In the data rows, 500 means zero.
Some points, one per row:
[512 638 403 302 637 713 458 569 270 448 642 612 813 299 443 410 546 432 608 368 588 598 314 547 528 331 463 610 676]
[758 640 864 766 473 412 806 375 806 180 327 382 77 570 209 764 196 556 446 395 561 430 710 562 531 999 786 630 536]
[526 770 556 565 578 268 599 583 753 355 320 283 469 586 422 772 526 544 600 524 584 156 566 518 467 750 861 425 481]
[455 474 615 487 526 638 453 425 560 441 496 826 613 546 401 494 534 305 412 527 682 456 526 571 510 842 655 582 427]
[602 694 494 707 520 494 385 682 377 761 345 335 391 477 471 342 368 441 483 489 571 520 755 513 511 476 537 483 560]
[583 569 510 546 560 552 517 474 482 381 540 493 481 433 589 473 262 459 599 467 620 133 486 647 564 697 664 608 730]
[388 296 562 289 487 619 606 498 537 412 574 621 282 458 487 499 415 411 472 584 479 551 391 666 562 598 707 506 569]
[438 595 390 362 579 556 677 628 514 717 566 641 508 424 688 509 667 652 334 529 332 889 545 548 431 199 546 497 641]
[367 424 353 565 707 316 386 604 467 512 292 577 487 442 647 511 597 594 398 507 364 570 463 427 440 520 342 403 510]
[357 553 231 682 460 222 461 472 697 609 624 448 543 644 614 548 586 398 593 454 484 434 466 476 481 245 265 487 237]
[631 632 651 949 538 412 589 448 857 244 348 427 335 548 317 592 363 355 409 724 464 252 892 579 645 999 643 644 114]
[519 604 373 388 340 756 377 345 495 444 302 755 534 496 440 382 585 499 464 635 556 554 461 488 664 472 501 592 503]
[365 559 718 403 531 434 607 445 342 405 563 670 637 625 606 451 426 283 532 546 612 557 428 429 437 372 635 605 484]
[543 551 479 332 535 639 430 545 285 746 574 457 530 513 547 445 492 498 426 489 435 657 441 319 606 368 593 512 640]
[641 435 435 435 441 381 436 585 362 603 685 526 690 489 694 563 589 563 488 430 616 630 462 623 468 179 580 414 614]
[545 679 581 467 394 507 404 407 662 512 606 538 616 444 603 441 522 528 533 469 504 462 588 564 361 572 503 602 506]
[534 537 366 587 521 555 507 438 418 561 480 308 550 439 444 500 430 527 564 353 509 549 516 335 506 458 490 413 607]
[385 550 268 368 469 525 538 565 270 517 502 761 582 496 600 312 435 432 655 425 601 686 355 653 393 184 373 520 532]
[543 332 656 381 462 580 422 302 576 463 386 540 327 576 543 319 595 407 580 707 566 562 538 641 442 578 380 376 473]
[439 624 579 515 450 328 418 666 457 512 512 323 441 523 431 442 432 559 482 508 632 720 532 391 442 361 355 485 527]
[465 440 593 377 606 513 556 644 372 617 632 589 461 485 340 470 639 515 425 447 536 507 536 586 537 389 530 427 546]
[455 557 425 465 431 584 499 685 676 526 354 587 412 497 596 503 471 537 493 677 417 648 703 509 512 375 662 416 382]
[486 427 455 573 415 287 607 640 461 361 454 416 655 553 344 432 707 591 520 512 570 674 733 572 452 181 385 400 511]
[248 496 422 247 554 615 375 477 431 604 594 558 536 412 467 290 688 473 543 589 770 610 246 522 473 559 450 501 586]
[604 507 602 659 334 358 353 226 844 239 279 413 302 547 535 859 441 481 609 512 442 477 567 387 514 663 641 650 323]
[305 313 281 40 392 683 604 569 384 578 807 885 796 363 685 221 758 367 384 454 529 860 477 589 460 120 405 504 530]
[447 581 525 631 546 279 497 836 520 399 424 343 723 427 474 546 436 526 540 463 523 551 745 299 499 447 533 391 489]
[515 685 432 751 563 283 530 520 583 393 441 377 341 493 473 598 395 568 439 690 532 506 670 657 404 552 569 482 456]
[573 452 556 404 683 554 517 222 458 357 501 722 407 459 337 511 477 420 551 436 534 374 670 620 548 525 611 418 712]
[498 695 448 488 381 334 406 481 297 741 702 579 604 645 654 446 544 483 457 468 411 484 410 399 653 301 574 466 492]
Then 24 other points, each followed by its number:
[488 407 581 393 571 707 398 383 566 534 557 572 431 534 313 339 364 543 444 429 573 529 240 586 562 703 446 519 730] 0
[574 424 346 698 458 502 552 335 665 304 496 438 683 629 221 430 473 404 562 587 447 499 436 543 492 684 779 539 407] 1
[396 426 438 251 713 742 589 335 650 590 602 749 549 586 431 417 489 250 527 510 645 362 328 652 575 759 467 765 522] 2
[420 482 311 516 666 511 556 589 472 684 562 635 587 483 484 433 633 588 529 378 400 585 540 451 665 401 331 448 581] 3
[729 493 671 578 580 281 462 653 550 493 407 501 299 466 453 564 421 489 689 564 717 488 540 476 644 788 576 602 439] 4
[354 636 560 493 371 596 475 527 642 312 421 547 333 528 500 483 558 556 478 455 427 418 319 578 555 626 677 427 617] 5
[450 318 429 464 692 760 490 278 413 469 602 656 673 404 518 464 652 271 556 718 550 264 309 797 556 752 572 583 511] 6
[464 590 578 493 421 278 503 697 459 637 623 484 556 281 650 460 670 557 366 436 494 559 610 506 327 501 364 283 581] 7
[705 505 523 644 405 304 670 510 668 563 551 474 563 473 556 642 665 730 447 519 480 542 579 423 471 421 318 494 364] 8
[601 606 545 494 478 285 421 628 281 489 530 401 751 531 393 487 415 581 588 609 662 508 684 347 345 274 387 458 625] 9
[485 596 567 601 391 216 372 579 632 364 458 511 450 401 426 635 458 494 644 564 616 315 671 659 614 755 500 439 385] 10
[389 496 486 476 633 504 456 322 508 273 456 637 299 579 441 268 402 534 535 546 557 191 379 525 614 633 423 574 447] 11
[636 631 581 627 393 378 440 727 337 579 601 381 594 423 649 691 418 562 700 530 500 539 623 309 246 265 368 612 499] 12
[483 481 625 444 462 478 477 443 680 352 757 450 463 510 517 424 541 612 388 395 647 422 542 537 447 659 448 715 361] 13
[643 468 292 630 552 648 631 432 651 563 304 530 327 539 390 627 599 673 493 469 413 424 583 625 442 524 635 486 515] 14
[481 532 592 614 348 265 541 542 529 481 536 458 418 414 491 687 533 519 270 495 570 401 572 451 534 575 488 528 526] 15
[495 576 393 521 668 424 546 451 516 611 576 635 380 472 636 483 458 659 437 428 374 824 504 555 638 193 510 343 525] 16
[577 736 550 752 504 442 548 543 609 464 407 364 446 580 440 660 543 566 488 444 436 454 691 376 470 698 485 503 302] 17
[575 564 611 768 583 580 621 480 518 415 471 533 592 391 444 580 382 527 461 609 446 469 476 431 779 707 477 510 607] 18
[513 505 585 521 596 273 413 716 512 574 511 443 621 436 540 434 531 690 462 550 519 566 491 268 418 362 357 508 708] 19
[403 558 511 416 625 548 518 317 579 589 398 516 502 469 704 369 472 232 557 564 679 513 346 519 618 603 702 489 421] 20
[354 456 598 279 596 628 574 457 372 548 555 604 552 622 261 420 565 683 317 416 514 455 409 547 366 283 511 452 499] 21
[544 284 382 383 476 400 298 417 239 629 718 647 534 383 584 306 673 340 475 642 435 684 541 352 637 94 409 378 557] 22
[579 468 626 835 320 508 592 339 852 186 429 348 169 767 504 827 272 371 564 722 439 270 642 686 457 999 586 560 432] 23
Which two of these numbered points are nearest to each point below, looking only along the 4 directions in which the first points spread most? Their numbers follow each, nearest first.
[239 629 494 561 325 226 499 630 667 535 514 514 546 466 555 636 823 474 634 559 481 625 674 549 357 218 374 461 409] > 8 7
[667 566 325 500 522 598 705 457 722 292 250 743 259 535 492 646 608 573 376 630 396 713 645 539 447 698 519 571 376] > 14 5
[697 402 346 411 482 655 540 451 333 637 436 734 527 404 597 404 435 471 541 561 556 538 516 397 390 530 368 482 845] > 21 0
[345 376 605 519 409 529 484 384 470 580 424 492 537 500 528 597 532 556 393 539 302 643 538 544 488 524 382 498 564] > 14 16
[488 462 423 282 466 504 487 540 393 601 475 700 546 511 497 601 523 613 691 414 635 418 410 434 372 241 335 320 510] > 3 21
[636 535 550 506 440 368 565 472 245 490 436 238 541 397 485 468 525 594 429 368 542 461 507 279 413 538 504 363 624] > 9 19
[604 473 520 571 886 746 750 347 337 432 484 405 665 433 389 360 393 409 563 339 522 311 342 551 598 548 461 501 633] > 0 18
[580 382 569 637 388 847 585 348 784 556 181 545 234 384 568 615 513 603 381 104 556 521 644 578 537 663 831 746 391] > 14 5
[669 532 604 490 540 563 482 490 482 470 499 645 690 449 485 305 418 441 540 560 835 482 302 495 539 444 499 440 467] > 20 0
[384 455 598 501 660 573 683 240 793 507 464 564 512 543 393 452 508 333 669 509 550 282 461 635 196 911 597 683 472] > 11 1
[507 658 489 512 635 582 743 459 660 528 470 584 490 391 421 234 449 294 459 502 540 533 526 655 572 546 560 696 515] > 5 13
[616 474 621 568 562 520 347 546 235 574 450 416 836 769 257 538 415 512 607 551 709 256 739 419 602 599 543 432 523] > 18 15
[684 571 416 473 498 349 396 615 314 492 664 435 625 493 336 513 440 545 522 471 511 681 544 390 594 318 489 427 417] > 19 9
Here are 24 other points, each followed by its number:
[498 496 535 492 471 422 343 482 553 385 574 497 487 681 342 571 559 551 625 446 751 572 613 557 586 406 331 522 478] 0
[444 530 331 551 378 241 226 884 416 500 373 416 442 644 198 565 554 634 310 563 577 573 733 641 516 245 242 446 498] 1
[565 497 372 405 573 656 491 488 443 425 576 495 626 398 633 563 639 565 435 418 451 554 529 533 610 422 632 653 416] 2
[378 543 430 423 351 281 568 504 396 458 482 330 511 463 523 359 362 692 528 416 508 611 605 373 516 389 502 350 592] 3
[626 502 401 349 794 696 336 161 572 399 240 702 415 635 380 463 519 529 463 494 581 432 471 521 667 532 625 577 660] 4
[521 471 338 444 443 538 261 368 525 282 536 363 516 542 473 495 368 360 623 400 459 569 558 366 634 451 543 386 484] 5
[516 497 539 604 440 378 524 351 568 382 600 456 538 419 570 559 422 638 632 262 575 546 636 533 434 541 464 608 384] 6
[540 408 257 451 260 544 527 548 464 730 417 504 448 451 530 341 509 645 530 463 530 547 498 536 368 359 461 361 515] 7
[602 481 587 675 423 330 616 473 516 536 329 316 401 482 398 638 475 494 510 462 672 629 684 533 618 671 576 565 289] 8
[596 514 617 613 227 275 641 634 665 240 485 422 166 511 338 556 452 530 310 506 426 562 837 269 308 496 563 466 584] 9
[490 497 289 255 457 480 439 637 424 695 627 665 710 429 797 365 557 525 565 523 565 898 539 533 279 49 327 470 454] 10
[504 485 681 499 539 546 410 454 469 410 394 581 446 495 387 424 345 378 415 488 466 396 403 425 509 687 609 564 587] 11
[623 671 410 475 556 580 535 351 645 626 457 523 522 478 492 270 528 362 528 464 455 487 387 530 548 606 652 620 386] 12
[593 381 472 488 334 594 355 467 328 573 473 493 607 520 560 408 643 568 604 626 410 622 475 693 491 453 357 516 488] 13
[486 638 320 0 539 643 385 291 462 712 671 519 679 392 807 243 553 446 608 433 515 475 323 447 434 278 190 420 769] 14
[462 496 452 455 588 581 471 602 480 540 527 503 584 411 695 488 558 447 433 623 432 621 385 589 691 612 312 410 460] 15
[546 529 616 674 712 300 536 674 387 300 400 79 439 588 329 634 456 385 692 433 730 614 533 479 427 424 609 469 409] 16
[397 478 393 397 568 664 421 527 456 648 569 653 294 321 487 376 455 440 631 424 570 506 472 416 360 487 482 298 617] 17
[505 651 444 339 467 599 622 344 516 493 525 617 453 273 546 605 635 609 531 517 451 563 425 419 623 617 697 712 582] 18
[604 459 518 809 425 551 538 371 716 553 415 425 433 488 432 653 628 487 582 551 502 401 340 597 513 485 457 425 533] 19
[516 552 583 478 303 326 596 616 485 598 616 542 315 563 643 655 491 731 629 315 612 507 473 457 389 598 454 386 364] 20
[683 599 585 548 677 489 465 477 268 559 469 473 556 399 584 441 360 546 581 535 557 303 473 679 656 625 543 393 593] 21
[264 545 406 668 574 490 560 482 624 504 627 518 471 591 399 500 525 558 655 567 380 441 511 539 608 561 581 491 324] 22
[427 457 620 544 534 493 642 548 820 634 521 598 557 604 488 621 582 601 521 534 540 605 492 648 479 569 592 529 453] 23
Which two of these numbered points are nearest to each point below, looking only along the 4 directions in which the first points spread most? Their numbers follow each, nearest first.
[292 463 455 513 588 525 592 458 344 692 526 475 525 659 615 529 487 404 578 610 686 351 477 372 593 544 592 421 478] > 5 12
[528 719 673 630 566 389 500 323 813 335 351 537 714 763 467 620 378 508 678 474 453 358 448 592 596 571 483 515 338] > 19 22
[222 526 221 575 365 186 547 833 671 753 648 300 575 620 544 572 497 535 414 687 427 741 556 635 334 367 430 332 396] > 1 3
[550 554 449 614 467 509 519 434 439 428 530 468 569 451 302 509 508 445 586 647 507 409 641 352 613 536 488 643 532] > 6 5
[627 591 502 825 642 479 532 355 538 402 615 426 635 641 458 466 490 362 739 460 400 411 610 350 668 600 471 692 511] > 6 19
[567 389 614 629 580 616 396 514 367 395 416 447 472 432 607 323 556 420 705 505 598 462 576 663 498 456 458 396 531] > 2 5
[326 378 493 245 680 522 542 288 644 722 651 639 590 664 626 439 726 667 411 594 594 607 424 590 403 149 335 328 603] > 13 7
[337 355 420 366 353 403 466 429 459 653 607 624 495 501 574 371 683 489 446 355 523 761 491 342 356 338 506 556 528] > 13 7
[388 473 245 431 355 567 591 394 342 743 619 557 691 479 541 362 609 459 684 414 645 457 390 537 635 230 118 625 673] > 14 13
[639 442 436 748 376 443 471 526 398 332 564 454 396 518 577 536 529 510 436 547 449 455 459 652 526 610 653 584 510] > 6 19
[422 571 540 500 491 486 652 627 576 345 459 422 523 553 497 639 445 407 455 466 500 416 529 477 357 637 518 475 192] > 19 22
[458 619 434 496 344 455 470 710 475 662 544 494 413 399 421 535 452 739 312 297 544 658 563 524 422 365 324 464 614] > 3 7
[559 602 658 488 501 622 597 484 665 431 328 470 406 359 586 531 490 501 405 504 574 350 575 483 550 621 617 669 522] > 11 19
